50 stands for zero in the data rows.
Here are some rows, each followed by its group. Rows of different groups can look alike.
tensor([50, 50, 42, 44, 26, 73, 68, 59, 71, 87, 65, 45, 51, 34, 49, 50, 89, 55, 27, 78, 49, 62, 35,
        77]) Q437
tensor([50, 50, 50, 63, 70, 42, 42, 35, 28, 23, 46, 50, 50, 64, 76, 46, 21, 54, 79, 42, 41, 72, 50,
        21]) Q236
tensor([54, 50, 50, 45, 53, 50, 38, 44, 31, 48, 37, 50, 14, 49, 43, 62, 50, 50, 54, 43, 49, 38, 43,
        49]) Q437
tensor([47, 78, 35, 15, 50, 87, 50, 50, 73, 76, 69, 50, 45, 13, 49, 62, 59, 52, 17, 80, 49, 99, 44,
        78]) Q734
tensor([36, 48, 36, 47, 62, 50, 38, 51, 43, 51, 42, 50, 48, 58, 49, 63, 77, 50, 40, 36, 50, 82, 50,
        51]) Q886
tensor([53, 48, 42, 50, 50, 50, 72, 80, 51, 50, 74, 54, 84, 48, 49, 50, 50, 44, 50, 64, 65, 49, 38,
        74]) Q520
tensor([50, 21, 50, 58, 50, 33, 50, 46, 20, 50, 15, 50, 68, 75, 42, 50, 14, 35, 56, 31, 25, 19, 55,
        44]) Q437
tensor([50, 37, 54, 81, 67, 50, 41, 58, 24, 34, 30, 50, 78, 74, 65, 51, 42, 61, 58, 41, 47, 49, 54,
        51]) Q236
tensor([50, 55, 50, 84, 50, 44, 35, 44, 34, 35, 60, 54, 66, 69, 62, 50, 42, 62, 67, 49, 33, 49, 50,
        34]) Q520
tensor([65, 65, 47, 50, 22, 50, 50, 49, 61, 76, 72, 46, 20, 50, 27, 50, 50, 48, 30, 74, 34, 49, 37,
        51]) Q437
tensor([21, 46, 20, 38, 34, 58, 32, 60, 42, 43, 31, 57, 51, 66, 49, 56, 78, 64, 43, 62, 62, 28, 40,
        51]) Q886
tensor([50, 37, 69, 61, 69, 44, 28, 50, 51, 50, 38, 64, 59, 45, 96, 76, 24, 48, 72, 35, 34, 67, 55,
        51]) Q886
tensor([88, 76, 65, 19, 50, 50, 50, 37, 30, 34, 43, 48, 56, 25, 49, 50, 26, 54, 76, 41, 45, 62, 62,
        21]) Q718
tensor([66, 50, 9, 63, 56, 38, 82, 35, 51, 30, 57, 34, 49, 50, 42, 51, 88, 44, 50, 28, 30, 21, 49,
        44]) Q520
tensor([34, 50, 51, 97, 87, 20, 26, 58, 27, 34, 50, 59, 89, 93, 74, 10, 61, 66, 76, 49, 16, 49, 50,
        29]) Q520
tensor([59, 50, 25, 21, 36, 70, 87, 17, 80, 63, 59, 39, 7, 50, 18, 18, 46, 50, 42, 51, 61, 54, 68,
        55]) Q718
tensor([60, 32, 50, 50, 24, 62, 50, 69, 83, 64, 48, 45, 14, 22, 19, 41, 84, 55, 32, 76, 67, 52, 50,
        51]) Q236
tensor([46, 37, 71, 91, 70, 10, 26, 23, 52, 31, 36, 62, 83, 83, 73, 46, 50, 54, 78, 19, 49, 30, 39,
        41]) Q790
tensor([29, 50, 36, 50, 59, 52, 34, 60, 51, 56, 44, 59, 61, 66, 52, 62, 50, 62, 40, 41, 49, 49, 50,
        64]) Q886
tensor([50, 50, 65, 61, 50, 19, 39, 51, 36, 50, 19, 44, 65, 50, 65, 26, 50, 73, 72, 31, 49, 49, 53,
        43]) Q112
tensor([50, 50, 56, 50, 50, 50, 66, 84, 66, 72, 60, 33, 62, 38, 36, 33, 50, 54, 32, 58, 62, 49, 65,
        72]) Q557
tensor([50, 44, 5, 29, 50, 67, 50, 50, 84, 50, 63, 52, 38, 50, 22, 50, 56, 37, 24, 71, 66, 49, 41,
        91]) Q718
tensor([52, 40, 48, 37, 26, 50, 73, 86, 51, 74, 50, 50, 42, 50, 27, 48, 77, 58, 20, 74, 49, 40, 50,
        77]) Q236
tensor([50, 49, 50, 85, 78, 37, 50, 48, 34, 50, 55, 50, 68, 79, 63, 50, 43, 62, 50, 49, 29, 35, 57,
        36]) Q520
tensor([50, 29, 50, 50, 16, 50, 40, 45, 51, 52, 46, 41, 30, 58, 49, 50, 33, 57, 50, 38, 47, 77, 58,
        50]) Q734
tensor([61, 47, 50, 58, 58, 21, 39, 47, 76, 27, 44, 55, 62, 50, 63, 40, 34, 50, 50, 26, 49, 44, 49,
        51]) Q790
tensor([59, 72, 68, 75, 85, 22, 28, 25, 21, 23, 21, 50, 51, 46, 49, 51, 50, 60, 80, 22, 14, 37, 62,
        19]) Q520
tensor([62, 51, 70, 67, 79, 23, 38, 34, 27, 30, 50, 50, 69, 72, 70, 50, 21, 63, 50, 27, 49, 19, 42,
        36]) Q112
tensor([30, 59, 22, 26, 27, 78, 56, 60, 67, 72, 59, 71, 73, 17, 49, 44, 50, 50, 20, 77, 81, 87, 50,
        86]) Q734
tensor([36, 38, 56, 50, 50, 35, 34, 39, 28, 38, 38, 62, 65, 62, 84, 64, 47, 51, 50, 38, 36, 56, 40,
        35]) Q886
tensor([61, 50, 47, 66, 60, 38, 33, 20, 56, 52, 50, 15, 17, 43, 38, 39, 39, 47, 52, 62, 40, 46, 77,
        33]) Q112
tensor([35, 58, 45, 49, 27, 72, 62, 75, 71, 89, 63, 50, 35, 28, 25, 50, 87, 60, 19, 64, 49, 46, 32,
        80]) Q437
tensor([60, 50, 50, 65, 50, 33, 33, 30, 54, 50, 22, 19, 51, 38, 49, 50, 50, 45, 45, 64, 39, 49, 78,
        39]) Q112
tensor([55, 76, 50, 50, 22, 98, 66, 50, 51, 77, 50, 50, 35, 32, 30, 55, 77, 50, 50, 49, 83, 77, 54,
        51]) Q625
tensor([50, 50, 42, 50, 63, 18, 41, 50, 47, 54, 44, 50, 74, 72, 49, 65, 32, 56, 56, 29, 61, 49, 46,
        51]) Q718
tensor([48, 50, 50, 56, 67, 40, 33, 50, 23, 23, 52, 63, 74, 50, 49, 42, 60, 44, 77, 28, 24, 40, 43,
        24]) Q557
tensor([50, 41, 5, 47, 29, 49, 50, 50, 51, 50, 37, 80, 51, 41, 49, 50, 45, 50, 25, 56, 55, 49, 50,
        51]) Q734
tensor([50, 66, 66, 83, 84, 50, 52, 47, 40, 33, 43, 50, 66, 50, 43, 49, 47, 61, 50, 49, 49, 14, 36,
        28]) Q520
tensor([50, 57, 45, 44, 21, 65, 53, 71, 79, 50, 71, 62, 45, 28, 20, 50, 82, 66, 18, 49, 57, 51, 41,
        87]) Q437
tensor([47, 62, 68, 25, 49, 62, 56, 51, 64, 58, 50, 38, 46, 12, 43, 50, 50, 40, 42, 67, 71, 49, 55,
        66]) Q112
tensor([15, 50, 27, 68, 23, 52, 36, 64, 51, 80, 69, 50, 63, 50, 24, 56, 49, 60, 17, 61, 67, 68, 40,
        51]) Q734
tensor([50, 41, 65, 36, 69, 50, 48, 50, 67, 42, 49, 40, 58, 46, 67, 50, 22, 56, 65, 54, 49, 53, 56,
        37]) Q112
tensor([40, 50, 50, 63, 34, 50, 74, 49, 66, 50, 50, 50, 38, 86, 40, 16, 75, 42, 47, 41, 49, 38, 56,
        51]) Q790
tensor([50, 61, 57, 61, 44, 57, 24, 50, 51, 65, 59, 50, 51, 50, 49, 54, 50, 77, 50, 58, 61, 55, 47,
        67]) Q790
tensor([50, 50, 50, 50, 65, 64, 46, 34, 45, 44, 50, 32, 42, 41, 63, 65, 50, 44, 51, 49, 56, 81, 42,
        47]) Q886
tensor([53, 53, 21, 40, 31, 72, 50, 64, 88, 84, 66, 49, 42, 45, 49, 33, 61, 46, 27, 75, 65, 38, 43,
        90]) Q718
tensor([13, 50, 15, 31, 25, 63, 57, 73, 73, 50, 54, 80, 47, 31, 23, 49, 40, 54, 19, 69, 68, 67, 50,
        75]) Q734
tensor([55, 37, 50, 27, 30, 84, 65, 62, 78, 58, 89, 44, 25, 49, 49, 50, 58, 50, 22, 91, 87, 49, 61,
        71]) Q236
tensor([50, 56, 62, 65, 57, 63, 30, 42, 52, 50, 60, 42, 63, 38, 49, 50, 50, 65, 50, 50, 49, 63, 37,
        55]) Q790
tensor([61, 50, 60, 50, 55, 58, 63, 50, 47, 43, 79, 36, 51, 47, 49, 43, 50, 43, 50, 54, 46, 68, 50,
        34]) Q520
tensor([28, 20, 50, 50, 78, 23, 31, 63, 24, 24, 19, 79, 88, 50, 99, 72, 44, 54, 77, 49, 18, 23, 33,
        48]) Q886
tensor([67, 52, 50, 31, 54, 66, 50, 42, 51, 54, 50, 59, 51, 81, 27, 64, 50, 38, 60, 49, 46, 51, 50,
        60]) Q437
tensor([69, 50, 49, 37, 50, 53, 40, 34, 48, 44, 41, 57, 61, 84, 36, 64, 48, 38, 65, 49, 49, 47, 73,
        53]) Q437
tensor([76, 68, 33, 24, 20, 97, 77, 61, 51, 83, 83, 28, 9, 50, 29, 64, 53, 33, 23, 71, 65, 63, 56,
        73]) Q718
tensor([34, 52, 34, 50, 38, 61, 43, 59, 58, 71, 55, 54, 57, 43, 49, 52, 50, 54, 36, 69, 70, 50, 43,
        75]) Q790
tensor([50, 64, 55, 55, 70, 43, 49, 50, 51, 31, 39, 44, 55, 26, 70, 52, 22, 52, 76, 41, 44, 49, 62,
        17]) Q718
tensor([50, 46, 30, 24, 29, 76, 79, 22, 83, 68, 67, 34, 13, 39, 49, 29, 57, 23, 50, 59, 49, 61, 71,
        58]) Q718
tensor([65, 51, 86, 57, 50, 50, 44, 50, 24, 50, 54, 50, 60, 80, 82, 47, 51, 43, 79, 49, 22, 36, 47,
        24]) Q557
tensor([50, 50, 37, 50, 39, 50, 50, 72, 51, 68, 79, 50, 85, 42, 49, 49, 56, 40, 35, 57, 55, 43, 26,
        65]) Q520
tensor([50, 50, 50, 83, 31, 38, 27, 50, 58, 77, 60, 50, 76, 26, 31, 57, 42, 64, 26, 68, 73, 50, 29,
        73]) Q734
tensor([61, 55, 80, 56, 50, 50, 66, 43, 35, 33, 27, 50, 24, 45, 71, 33, 36, 42, 65, 34, 49, 77, 48,
        32]) Q625
tensor([52, 44, 12, 39, 50, 60, 63, 50, 79, 50, 50, 52, 37, 36, 24, 33, 62, 50, 22, 73, 70, 38, 43,
        51]) Q718
tensor([53, 50, 33, 52, 59, 31, 50, 51, 24, 41, 26, 50, 18, 63, 41, 59, 76, 44, 56, 49, 21, 49, 44,
        45]) Q437
tensor([68, 77, 72, 77, 89, 50, 50, 50, 25, 33, 48, 50, 48, 47, 63, 49, 66, 54, 81, 27, 49, 45, 61,
        22]) Q520
tensor([65, 50, 47, 43, 50, 64, 50, 55, 76, 54, 50, 37, 76, 46, 45, 57, 57, 50, 41, 61, 56, 71, 27,
        55]) Q520
tensor([41, 70, 33, 16, 50, 78, 50, 50, 71, 73, 59, 58, 51, 18, 21, 47, 50, 58, 50, 82, 85, 99, 44,
        51]) Q734
tensor([17, 50, 13, 27, 26, 57, 50, 73, 79, 74, 53, 74, 40, 31, 21, 50, 50, 53, 50, 61, 65, 63, 38,
        78]) Q734
tensor([32, 66, 28, 20, 33, 50, 49, 48, 71, 50, 59, 58, 66, 11, 49, 40, 49, 56, 19, 49, 83, 92, 33,
        81]) Q734
tensor([23, 46, 31, 53, 50, 49, 34, 50, 47, 56, 44, 63, 64, 65, 52, 56, 63, 64, 50, 39, 50, 22, 42,
        51]) Q886
tensor([50, 50, 77, 33, 54, 52, 48, 41, 42, 41, 75, 42, 47, 47, 49, 54, 57, 40, 50, 44, 40, 66, 42,
        35]) Q557
tensor([40, 55, 62, 64, 43, 48, 84, 73, 51, 50, 43, 69, 51, 64, 62, 28, 59, 54, 42, 31, 51, 39, 34,
        59]) Q625
tensor([50, 55, 50, 21, 21, 50, 90, 41, 51, 80, 76, 45, 29, 34, 27, 50, 57, 50, 50, 61, 61, 57, 59,
        75]) Q718
tensor([31, 43, 40, 71, 38, 39, 26, 55, 46, 64, 50, 38, 69, 44, 49, 67, 50, 59, 39, 51, 49, 51, 39,
        57]) Q734
tensor([62, 46, 74, 81, 63, 37, 50, 35, 47, 37, 31, 46, 51, 54, 75, 64, 38, 77, 50, 44, 41, 33, 40,
        31]) Q734
tensor([64, 74, 76, 57, 67, 41, 50, 50, 51, 50, 45, 60, 55, 68, 80, 51, 24, 54, 50, 32, 49, 62, 50,
        51]) Q236
tensor([47, 66, 63, 18, 49, 66, 57, 49, 58, 52, 60, 37, 49, 22, 52, 46, 40, 45, 44, 59, 69, 61, 50,
        66]) Q112
tensor([37, 50, 36, 25, 25, 72, 71, 79, 51, 50, 65, 53, 44, 66, 49, 50, 73, 52, 22, 84, 83, 49, 43,
        71]) Q236
tensor([64, 59, 72, 64, 50, 50, 32, 32, 27, 44, 60, 50, 55, 40, 68, 71, 31, 60, 63, 47, 49, 49, 50,
        30]) Q734
tensor([32, 35, 20, 50, 25, 48, 50, 50, 51, 52, 38, 32, 51, 50, 49, 51, 48, 66, 50, 49, 42, 49, 56,
        52]) Q734
tensor([61, 17, 56, 67, 51, 28, 50, 23, 51, 61, 38, 23, 51, 36, 49, 36, 41, 46, 49, 62, 43, 34, 82,
        36]) Q112
tensor([53, 50, 73, 50, 76, 26, 52, 69, 23, 50, 25, 69, 72, 71, 49, 41, 19, 48, 50, 49, 20, 18, 37,
        39]) Q625
tensor([41, 37, 69, 50, 64, 50, 22, 50, 55, 32, 31, 63, 79, 79, 73, 49, 38, 50, 74, 49, 17, 37, 52,
        29]) Q790
tensor([50, 50, 96, 63, 50, 50, 32, 8, 42, 36, 72, 43, 50, 44, 69, 57, 24, 63, 75, 39, 40, 49, 54,
        45]) Q790
tensor([50, 58, 71, 44, 43, 55, 60, 32, 50, 37, 59, 45, 28, 47, 42, 41, 47, 44, 64, 45, 48, 49, 55,
        28]) Q790
tensor([77, 59, 45, 50, 75, 29, 47, 57, 32, 43, 33, 62, 63, 71, 61, 64, 50, 65, 65, 28, 55, 47, 61,
        35]) Q718
tensor([50, 50, 60, 49, 32, 43, 59, 50, 51, 37, 50, 62, 31, 65, 38, 24, 66, 42, 52, 34, 48, 45, 55,
        40]) Q790
tensor([50, 50, 70, 46, 46, 52, 50, 50, 46, 40, 62, 52, 28, 53, 49, 30, 40, 50, 61, 48, 51, 59, 58,
        31]) Q790
tensor([50, 63, 65, 50, 65, 53, 50, 50, 38, 36, 47, 50, 67, 79, 40, 50, 45, 50, 65, 49, 39, 52, 73,
        43]) Q437
tensor([69, 29, 50, 36, 69, 41, 26, 11, 33, 28, 35, 23, 34, 49, 55, 34, 19, 47, 50, 36, 49, 42, 41,
        21]) Q112
tensor([56, 49, 62, 24, 30, 89, 70, 60, 51, 56, 72, 33, 15, 31, 25, 53, 60, 47, 28, 94, 83, 49, 57,
        59]) Q236
Which 5 groups are nearest to each row below, nearest first, going by the distance to the centre of the group?
tensor([36, 43, 50, 50, 42, 55, 50, 59, 61, 65, 59, 71, 51, 48, 55, 52, 56, 50, 50, 60, 64, 51, 49,
        51]) Q236 Q734 Q437 Q790 Q718
tensor([78, 51, 43, 73, 66, 50, 39, 50, 40, 50, 50, 65, 74, 50, 66, 50, 36, 62, 61, 30, 59, 49, 54,
        38]) Q520 Q790 Q557 Q886 Q112
tensor([35, 37, 50, 78, 68, 44, 24, 47, 28, 37, 46, 50, 80, 53, 79, 58, 23, 46, 55, 34, 31, 49, 25,
        53]) Q886 Q520 Q790 Q557 Q112
Which 5 groups are nearest to each row below, nearest first, going by the distance to the group's nearest row?
tensor([49, 57, 49, 50, 50, 48, 31, 51, 43, 50, 62, 33, 65, 42, 50, 58, 50, 58, 45, 56, 64, 64, 50,
        52]) Q790 Q734 Q886 Q520 Q557
tensor([27, 48, 24, 74, 29, 33, 35, 79, 57, 75, 50, 50, 74, 39, 42, 68, 45, 58, 28, 49, 68, 41, 37,
        51]) Q734 Q790 Q520 Q886 Q718
tensor([68, 63, 82, 67, 50, 47, 67, 47, 51, 33, 24, 38, 35, 63, 49, 44, 38, 50, 67, 49, 49, 64, 46,
        51]) Q625 Q790 Q236 Q437 Q734
tensor([46, 50, 78, 45, 42, 56, 56, 71, 54, 52, 62, 39, 67, 49, 49, 50, 50, 50, 46, 49, 53, 47, 50,
        64]) Q557 Q520 Q790 Q112 Q886
tensor([38, 43, 50, 96, 86, 16, 50, 55, 32, 35, 21, 55, 51, 79, 72, 13, 58, 58, 70, 49, 12, 49, 46,
        26]) Q520 Q236 Q112 Q557 Q790
tensor([67, 50, 62, 50, 50, 57, 56, 37, 71, 43, 80, 41, 71, 44, 49, 54, 52, 49, 55, 53, 50, 72, 52,
        39]) Q520 Q557 Q790 Q886 Q112
tensor([66, 50, 33, 34, 30, 42, 58, 50, 61, 73, 65, 50, 37, 43, 45, 73, 62, 48, 40, 65, 61, 58, 50,
        71]) Q790 Q718 Q437 Q236 Q520
tensor([50, 46, 57, 33, 32, 40, 71, 77, 51, 75, 62, 44, 54, 50, 45, 47, 55, 39, 23, 71, 49, 49, 51,
        51]) Q236 Q557 Q520 Q790 Q437
Which 4 groups are nearest to each row below, nearest first, going by the average distance to the group's rows?
tensor([21, 48, 18, 50, 30, 50, 38, 61, 46, 46, 29, 47, 55, 59, 49, 67, 88, 50, 42, 49, 64, 33, 44,
        51]) Q886 Q437 Q734 Q790
tensor([50, 57, 15, 34, 27, 82, 87, 32, 84, 71, 61, 38, 21, 29, 19, 27, 54, 36, 36, 62, 60, 62, 60,
        51]) Q718 Q734 Q437 Q236
tensor([20, 50, 50, 59, 59, 51, 36, 50, 44, 53, 28, 63, 51, 66, 49, 66, 71, 50, 43, 43, 49, 49, 41,
        69]) Q886 Q790 Q437 Q557
tensor([41, 50, 50, 16, 26, 78, 52, 55, 51, 76, 50, 46, 46, 6, 21, 45, 52, 57, 18, 83, 82, 99, 50,
        82]) Q734 Q236 Q718 Q437
tensor([50, 47, 50, 40, 31, 57, 37, 61, 49, 47, 37, 67, 62, 50, 46, 59, 77, 70, 50, 44, 68, 49, 43,
        58]) Q886 Q790 Q437 Q734
tensor([59, 50, 22, 30, 50, 86, 50, 40, 90, 72, 71, 50, 26, 38, 26, 50, 48, 29, 38, 69, 63, 58, 62,
        66]) Q718 Q734 Q437 Q236
tensor([54, 34, 73, 58, 50, 8, 27, 48, 27, 24, 46, 85, 76, 92, 87, 50, 57, 43, 81, 49, 29, 49, 48,
        28]) Q557 Q886 Q790 Q520
Which 4 groups are nearest to each row below, nearest first, going by the distance to the group's nearest row?
tensor([37, 50, 83, 50, 54, 49, 75, 61, 51, 37, 72, 55, 47, 76, 42, 50, 68, 70, 54, 28, 49, 49, 38,
        54]) Q625 Q790 Q557 Q520
tensor([57, 87, 60, 18, 35, 63, 68, 54, 65, 90, 87, 50, 26, 23, 39, 56, 50, 26, 48, 87, 79, 70, 50,
        78]) Q718 Q112 Q236 Q734
tensor([50, 50, 66, 42, 49, 69, 50, 70, 52, 51, 55, 35, 26, 40, 41, 50, 46, 45, 50, 71, 72, 65, 66,
        58]) Q112 Q790 Q236 Q520
tensor([23, 50, 61, 58, 44, 50, 92, 72, 85, 68, 65, 86, 35, 50, 49, 48, 88, 44, 31, 50, 47, 36, 48,
        51]) Q625 Q790 Q437 Q236
tensor([64, 50, 50, 60, 53, 54, 28, 24, 23, 41, 50, 31, 51, 42, 62, 67, 50, 58, 63, 56, 49, 67, 53,
        32]) Q734 Q886 Q790 Q520
tensor([60, 50, 37, 44, 45, 50, 62, 65, 51, 64, 73, 37, 51, 44, 48, 63, 50, 38, 36, 58, 49, 69, 32,
        60]) Q520 Q790 Q886 Q437
Which 5 groups are nearest to each row below, nearest first, going by the average distance to the group's rows?
tensor([53, 52, 69, 47, 39, 46, 50, 34, 44, 36, 50, 49, 27, 47, 49, 43, 50, 45, 59, 52, 56, 67, 66,
        32]) Q790 Q112 Q557 Q625 Q437
tensor([44, 28, 58, 55, 50, 32, 48, 50, 32, 29, 16, 38, 51, 54, 70, 34, 50, 62, 70, 38, 35, 25, 53,
        41]) Q112 Q886 Q790 Q557 Q520
tensor([28, 50, 52, 80, 78, 19, 26, 50, 51, 23, 16, 50, 91, 50, 99, 50, 50, 60, 77, 49, 18, 25, 36,
        44]) Q886 Q520 Q790 Q557 Q112
tensor([50, 34, 50, 57, 71, 34, 39, 40, 51, 30, 22, 41, 51, 51, 49, 38, 25, 68, 50, 39, 49, 27, 48,
        39]) Q112 Q790 Q886 Q520 Q557
tensor([41, 50, 36, 18, 50, 83, 44, 43, 51, 71, 50, 40, 51, 12, 27, 53, 54, 56, 17, 81, 49, 49, 50,
        79]) Q734 Q437 Q718 Q236 Q112
tensor([41, 77, 50, 15, 26, 88, 50, 55, 76, 50, 72, 38, 43, 50, 25, 50, 59, 50, 20, 82, 83, 99, 42,
        74]) Q734 Q236 Q718 Q437 Q790
tensor([50, 50, 79, 50, 50, 54, 73, 34, 48, 47, 47, 50, 50, 57, 64, 43, 40, 46, 56, 40, 49, 60, 50,
        51]) Q790 Q557 Q625 Q112 Q886
tensor([50, 38, 9, 40, 28, 50, 38, 69, 52, 52, 50, 50, 60, 62, 49, 50, 66, 56, 50, 34, 45, 49, 40,
        65]) Q886 Q437 Q734 Q790 Q557
tensor([38, 35, 50, 64, 60, 53, 50, 74, 47, 45, 51, 59, 51, 69, 53, 47, 47, 67, 50, 56, 49, 40, 56,
        51]) Q886 Q790 Q557 Q520 Q437
tensor([81, 43, 68, 50, 65, 48, 44, 25, 40, 34, 41, 50, 29, 43, 52, 31, 23, 48, 69, 42, 33, 49, 45,
        51]) Q112 Q790 Q557 Q625 Q520
tensor([60, 48, 81, 50, 62, 50, 35, 20, 41, 33, 65, 50, 51, 46, 65, 55, 27, 59, 73, 29, 34, 77, 45,
        41]) Q790 Q557 Q112 Q886 Q520
